In the rows, zero is written as 128.
Rotation paths and how fast each direction turns (degrees a step)
Each turn is a multiple of 5 degrees from 10 to 175, or 0.
Each row of a path follows its step; steps can be skipped.

step 1: [130 142 127 129 121 140 133 135 118 124 129 133 117 134 132 134 129 127
 138 116 121 128 122 127 121 127 126 131 129 128 116 124 125 146 129 111
 137 128 122 125 133 125 126 127 134 139 120 142 122 136 126 133 123 129
 131 128 135 137 123 128 126 136]
step 6: [132 140 129 125 119 134 130 129 118 132 120 141 125 123 137 124 137 122
 116 132 131 127 127 124 123 135 133 130 128 123 127 121 124 122 112 129
 118 129 120 117 136 148 135 129 143 129 125 121 127 127 123 119 136 125
 136 125 127 127 129 124 126 132]
step 7: [126 130 137 119 126 148 135 134 128 130 125 140 135 126 137 142 133 122
 131 120 130 128 119 128 131 131 134 131 139 129 130 121 129 118 128 119
 136 135 125 129 129 133 127 114 138 140 130 137 127 120 125 130 118 135
 134 118 131 131 134 134 126 120]
step 8: [130 142 126 117 135 134 141 129 131 131 130 127 140 121 127 134 121 119
 120 132 132 128 121 127 117 114 126 137 127 128 121 127 139 136 117 125
 132 126 138 136 136 127 117 119 135 137 124 126 132 138 123 131 132 125
 123 124 120 118 131 133 131 119]
step 11: [116 120 124 126 132 119 118 131 118 113 127 133 126 116 120 141 123 128
 122 122 134 129 122 128 119 116 130 127 117 133 131 129 126 128 134 123
 120 128 123 131 133 123 128 123 143 131 120 126 127 127 132 110 141 137
 129 122 118 127 129 130 130 125]
step 15: [121 130 122 122 121 130 126 129 130 127 130 131 121 124 125 136 137 122
 121 136 135 118 125 114 126 136 133 129 131 130 102 127 140 121 124 116
 141 132 129 125 126 128 130 141 129 128 118 128 127 123 130 121 120 118
 127 127 125 125 127 124 120 119]
step 16: [116 126 123 125 133 131 132 128 126 125 130 117 129 123 130 128 117 126
 125 131 126 119 111 133 128 130 132 126 136 125 120 122 129 135 120 103
 127 125 118 130 129 120 133 119 134 119 126 135 129 122 118 129 116 116
 129 129 130 129 137 127 130 138]
step 18: [120 127 124 130 121 127 139 131 119 137 131 138 140 127 131 119 138 130
 126 116 121 132 129 117 134 123 122 134 128 127 121 125 133 120 127 127
 131 131 110 123 138 120 130 121 138 126 121 128 130 127 123 118 137 126
 133 123 137 130 119 121 110 131]
step 19: [121 131 123 128 125 136 128 126 137 136 137 149 129 128 127 130 122 130
 133 122 130 131 119 135 123 121 134 134 140 135 131 131 130 131 125 119
 123 128 126 128 132 124 126 128 132 144 108 131 134 126 124 132 128 140
 142 125 128 125 119 126 124 142]
step 20: [139 144 124 112 126 126 132 132 129 110 132 133 136 131 123 131 128 132
 138 132 135 120 129 125 127 124 131 142 133 132 130 127 138 135 123 122
 112 136 123 136 126 128 131 126 135 127 122 127 129 139 137 129 132 126
 134 118 123 130 117 129 127 126]
step 22: [120 121 136 124 132 136 127 132 123 117 126 124 124 122 133 138 126 127
 130 131 126 136 115 127 128 126 142 131 138 144 128 130 123 130 110 122
 134 137 132 138 143 125 126 130 133 123 130 132 127 136 132 121 124 129
 132 126 140 129 138 117 126 132]
Directions:
[125 132 128 128 130 127 127 127 129 124 128 129 127 127 130 129 128 130
 130 129 125 127 126 129 127 130 129 129 131 130 128 131 125 129 129 129
 129 126 129 128 128 127 127 124 129 129 128 128 131 125 127 129 128 130
 125 128 129 131 127 129 128 128] => 120
[129 129 127 127 130 127 130 127 126 128 126 126 130 129 124 131 127 129
 132 128 131 129 126 128 129 127 130 128 127 129 130 128 129 129 130 127
 129 129 128 131 126 129 129 126 129 131 128 126 126 128 127 130 129 130
 126 130 127 128 130 126 130 132] => 120
[128 127 127 131 130 127 128 127 127 125 129 127 127 129 128 128 127 126
 127 127 128 130 131 131 128 127 128 127 130 128 127 126 130 127 127 126
 129 131 128 128 128 129 129 129 128 133 129 130 125 125 130 128 128 129
 127 127 127 133 126 127 126 126] => 175
[128 131 128 125 129 127 128 125 128 129 128 128 128 128 126 128 133 127
 127 129 126 131 129 130 127 130 130 130 126 128 126 128 126 123 128 128
 130 127 125 129 130 127 127 129 128 128 128 128 127 124 129 129 128 126
 131 130 128 128 128 126 129 130] => 120
[126 125 127 126 129 127 127 129 123 128 126 126 128 130 129 128 128 130
 123 126 128 128 126 129 129 128 129 127 128 129 130 128 127 129 127 128
 127 125 129 129 126 130 128 128 129 127 128 129 127 124 127 128 131 128
 130 131 131 128 127 127 124 127] => 60
[126 127 128 131 129 126 127 126 127 127 129 130 129 129 126 131 126 131
 127 129 125 127 130 128 129 129 130 124 127 127 130 127 128 126 126 126
 129 127 127 126 130 128 127 127 130 127 130 125 127 131 128 124 127 127
 127 128 130 128 130 127 130 129] => 60
[128 126 127 125 128 131 126 127 126 126 129 125 127 127 127 130 130 129
 132 128 127 126 131 127 127 127 128 130 128 128 130 126 127 127 131 127
 129 130 126 127 128 125 127 126 128 125 129 131 128 128 130 128 127 130
 130 125 131 128 130 126 127 126] => 170
[128 130 128 126 126 132 128 126 126 129 127 125 126 127 129 128 128 127
 127 128 128 125 126 132 130 130 127 127 127 127 128 125 128 127 124 129
 131 132 129 129 126 128 127 127 127 129 126 125 128 128 129 126 127 127
 126 128 130 127 129 129 128 127] => 45

step 0: [128 124 139 129 135 132 112 131 146 128 133 129 113 125 134 138 130 129
 113 123 134 123 131 130 135 122 125 120 125 125 134 132 129 121 130 128
 127 133 132 121 125 131 125 134 132 132 137 130 134 127 133 124 129 132
 114 135 117 140 127 126 130 134]
step 1: [122 129 125 132 126 126 120 131 134 122 140 130 112 123 133 127 114 133
 119 131 132 124 134 131 133 129 113 125 134 121 132 136 128 132 138 116
 126 128 131 130 122 125 125 119 135 124 144 133 120 127 134 123 126 136
 122 128 126 127 139 118 119 130]
step 2: [128 137 126 128 141 117 125 129 134 115 132 131 123 129 132 127 135 130
 120 120 138 127 135 126 126 126 126 119 129 119 133 135 126 132 140 123
 120 133 122 137 112 127 129 121 131 130 129 123 138 121 130 128 120 143
 131 134 136 117 135 127 129 137]
step 4: [118 121 125 131 127 127 123 129 139 118 141 140 117 126 130 136 123 132
 124 121 134 117 125 129 124 133 122 121 129 131 133 120 135 136 133 128
 117 126 133 123 128 133 120 127 122 123 138 119 119 121 143 137 123 126
 130 131 135 130 128 115 126 127]
step 5: [119 134 128 129 134 114 124 127 140 127 123 141 119 125 124 133 135 127
 114 124 138 114 127 128 121 125 127 120 135 122 130 138 126 126 126 138
 132 124 132 135 115 130 123 129 133 123 127 125 121 119 140 134 122 131
 134 129 127 128 142 127 129 126]
step 6: [130 126 135 132 126 118 117 122 131 130 130 125 125 143 130 131 128 132
 116 120 130 116 130 131 131 117 123 123 133 119 129 132 115 124 129 129
 129 117 132 120 127 131 133 120 122 119 133 127 134 126 135 130 115 134
 129 111 131 119 138 119 134 130]
step 7: [120 133 132 131 128 126 133 125 140 117 135 132 119 128 130 130 136 133
 116 123 132 128 145 125 132 134 129 121 130 131 136 132 122 130 128 128
 122 125 122 109 133 130 128 127 112 128 140 123 128 126 140 135 120 130
 119 124 133 123 127 127 139 131]
step 8: [123 131 123 129 126 120 120 126 142 127 132 135 124 113 123 129 138 130
 104 129 131 121 128 132 130 125 126 136 129 123 136 129 122 137 131 136
 131 130 123 123 118 130 126 140 125 124 142 128 128 130 130 135 131 138
 117 123 126 138 132 125 126 132]
step 9: [125 129 137 133 134 131 111 128 141 119 127 129 114 134 125 127 122 128
 120 131 137 120 125 134 130 125 128 133 124 114 137 135 130 127 128 125
 128 132 142 126 125 133 130 130 127 126 138 129 136 126 125 127 116 143
 120 119 138 130 133 118 123 126]
step 10: [117 135 138 131 145 128 129 125 135 121 131 134 121 125 139 128 134 134
 115 124 128 128 145 142 132 127 125 122 133 126 138 138 126 126 131 116
 125 132 138 124 128 130 131 113 132 133 137 134 128 129 129 132 126 133
 129 129 126 129 135 121 132 134]
step 20: [127 127 127 131 136 110 121 130 135 123 139 131 122 135 129 138 132 139
 120 122 130 118 136 135 128 134 130 122 133 133 133 132 117 139 137 120
 117 143 129 120 126 139 129 131 123 128 129 120 126 129 132 132 124 133
 133 129 134 132 134 119 126 134]
Directions:
[129 127 128 128 128 129 131 127 128 128 127 127 130 129 127 133 127 126
 125 127 129 126 128 124 128 129 131 130 128 128 127 130 128 129 129 127
 129 122 130 128 129 127 128 130 128 124 127 129 127 125 128 131 129 127
 127 128 128 127 128 128 131 128] => 40
[130 130 127 131 129 127 127 128 129 129 127 127 129 125 130 130 131 128
 125 129 126 128 128 127 127 126 130 126 129 130 128 129 129 128 126 131
 129 130 129 129 127 128 129 126 128 128 125 130 129 129 129 129 132 128
 129 127 124 130 130 129 129 132] => 140
[127 129 131 129 124 129 127 126 127 129 125 128 127 125 124 127 129 128
 128 129 127 127 128 128 130 127 127 126 129 127 126 128 130 125 127 126
 126 126 125 123 125 129 129 129 126 126 127 129 129 129 128 128 129 130
 129 129 130 130 129 129 129 127] => 40
[126 127 131 128 130 127 128 127 125 129 129 125 129 129 128 128 132 126
 129 127 127 129 128 130 125 127 127 127 127 129 128 127 127 128 128 127
 130 130 132 125 128 126 128 128 126 126 126 129 129 128 126 127 126 129
 126 131 129 125 129 126 130 129] => 100
[133 128 130 128 129 132 126 127 128 127 128 125 126 131 129 129 126 127
 129 128 125 128 127 126 129 129 127 126 132 127 130 129 128 128 130 130
 129 130 127 127 131 128 127 129 128 124 128 128 127 131 127 128 125 128
 129 127 128 131 128 126 126 127] => 125

step 2: [134 120 117 139 134 129 131 126 124 118 130 135 127 129 120 128 130 127
 122 131 136 128 128 139 125 136 131 134 141 119 136 134 122 118 129 126
 131 128 125 125 123 120 137 125 143 128 119 116 128 125 132 138 129 122
 131 128 126 129 122 127 116 128]
step 4: [133 134 122 138 122 125 127 128 137 128 127 133 128 120 125 126 130 123
 124 137 131 121 137 135 133 129 124 133 115 127 135 133 119 124 127 120
 132 124 122 121 133 122 142 118 126 137 123 131 116 127 127 125 131 129
 116 130 121 130 113 120 123 122]
step 7: [123 120 115 149 126 117 126 140 126 128 129 137 134 129 129 127 117 125
 132 131 123 127 124 134 134 128 134 131 134 128 132 137 130 125 122 125
 134 124 128 129 121 129 130 130 133 132 122 128 129 137 127 126 133 135
 124 131 116 115 126 116 127 126]
step 8: [131 117 124 133 136 129 122 126 132 123 130 133 125 130 132 138 130 130
 127 133 125 123 124 126 133 134 136 129 142 125 143 134 125 118 134 125
 127 139 122 124 124 134 140 128 131 139 116 120 131 127 126 125 136 124
 127 132 114 120 128 124 124 127]
step 12: [130 119 126 141 139 118 131 136 139 126 128 125 144 129 119 124 129 131
 121 141 142 126 117 136 124 122 125 135 130 127 132 127 120 137 121 120
 127 129 128 119 128 130 137 123 133 134 132 121 126 131 132 124 134 129
 131 126 125 129 123 125 130 130]
step 13: [128 122 121 139 122 127 130 140 124 122 124 129 126 130 130 134 131 130
 126 131 132 138 116 140 126 129 134 138 131 131 129 126 132 134 122 123
 133 125 125 117 133 124 134 135 133 132 124 123 124 140 121 127 140 127
 123 131 110 130 122 119 119 130]
step 14: [139 115 119 134 130 118 123 130 129 132 129 129 123 132 126 125 132 127
 132 129 128 123 128 134 129 127 133 129 128 126 135 117 130 122 128 128
 117 130 114 120 137 133 128 125 126 139 117 122 128 126 125 117 135 119
 127 129 113 131 125 114 126 126]
step 17: [126 124 125 133 124 125 131 132 133 140 133 135 131 134 122 126 128 125
 128 132 133 113 121 134 133 133 143 134 142 120 130 131 127 130 121 127
 117 117 121 128 125 123 134 125 141 126 119 124 122 119 123 128 134 129
 136 136 131 126 125 125 125 134]
step 18: [121 120 131 141 135 133 127 137 140 125 121 136 124 127 134 128 123 134
 126 132 134 121 114 134 131 124 129 131 136 120 136 129 127 127 117 119
 124 125 132 118 123 134 140 124 136 132 120 129 128 130 128 117 129 128
 126 126 137 133 124 121 133 134]
step 20: [134 115 118 126 127 126 134 136 124 128 120 132 135 124 131 116 129 137
 127 128 131 124 128 135 129 128 131 127 128 125 140 116 135 121 127 123
 124 126 112 122 127 123 129 120 141 136 127 119 120 126 130 118 138 122
 120 131 130 133 129 131 122 124]
step 22: [119 116 108 140 121 124 127 130 122 119 130 136 133 124 125 126 127 127
 127 133 138 119 126 129 131 131 134 120 131 134 121 127 120 131 132 121
 119 117 122 121 130 129 130 125 128 143 129 127 122 124 130 131 130 137
 127 124 123 125 122 123 125 126]
Directions:
[127 127 125 129 127 131 130 127 128 129 128 131 130 126 127 127 129 128
 130 129 130 125 131 127 131 130 126 125 128 129 130 129 128 127 129 128
 129 131 129 128 127 125 127 131 129 126 128 128 130 129 128 127 126 130
 124 129 131 129 127 127 127 128] => 20
[131 130 128 127 126 128 130 128 128 128 128 129 126 129 127 128 129 129
 129 131 126 126 128 129 129 128 130 128 125 128 128 129 130 126 129 129
 129 124 126 131 126 126 128 127 130 129 128 130 129 129 128 124 130 129
 128 131 124 129 130 129 128 128] => 115
[128 128 132 131 130 128 128 131 126 126 127 126 132 129 128 128 130 129
 128 127 125 127 126 127 129 128 126 127 128 127 130 127 126 127 125 129
 127 127 127 127 128 124 127 130 129 128 127 128 129 130 126 127 125 127
 129 128 127 126 131 126 126 128] => 60
[126 131 128 128 126 127 130 128 127 129 129 130 126 127 124 128 127 129
 128 126 124 131 128 129 129 132 128 128 129 130 128 130 129 131 126 129
 129 125 128 126 129 129 127 129 130 128 127 128 127 128 128 130 129 128
 126 131 130 127 128 129 124 131] => 170
[129 128 126 129 129 126 126 128 128 130 128 129 130 126 126 124 126 129
 128 130 126 128 129 128 129 127 127 130 128 127 129 125 127 129 126 130
 127 125 129 130 126 124 127 126 128 127 128 128 129 127 133 132 129 129
 128 129 129 127 127 128 128 126] => 140
[127 125 127 128 126 129 127 129 129 128 131 130 129 130 127 130 128 128
 127 129 125 127 129 132 129 124 125 127 127 128 127 129 127 130 129 133
 128 128 128 128 133 128 128 129 127 128 128 126 126 129 130 128 126 128
 129 130 125 131 127 128 128 127] => 40
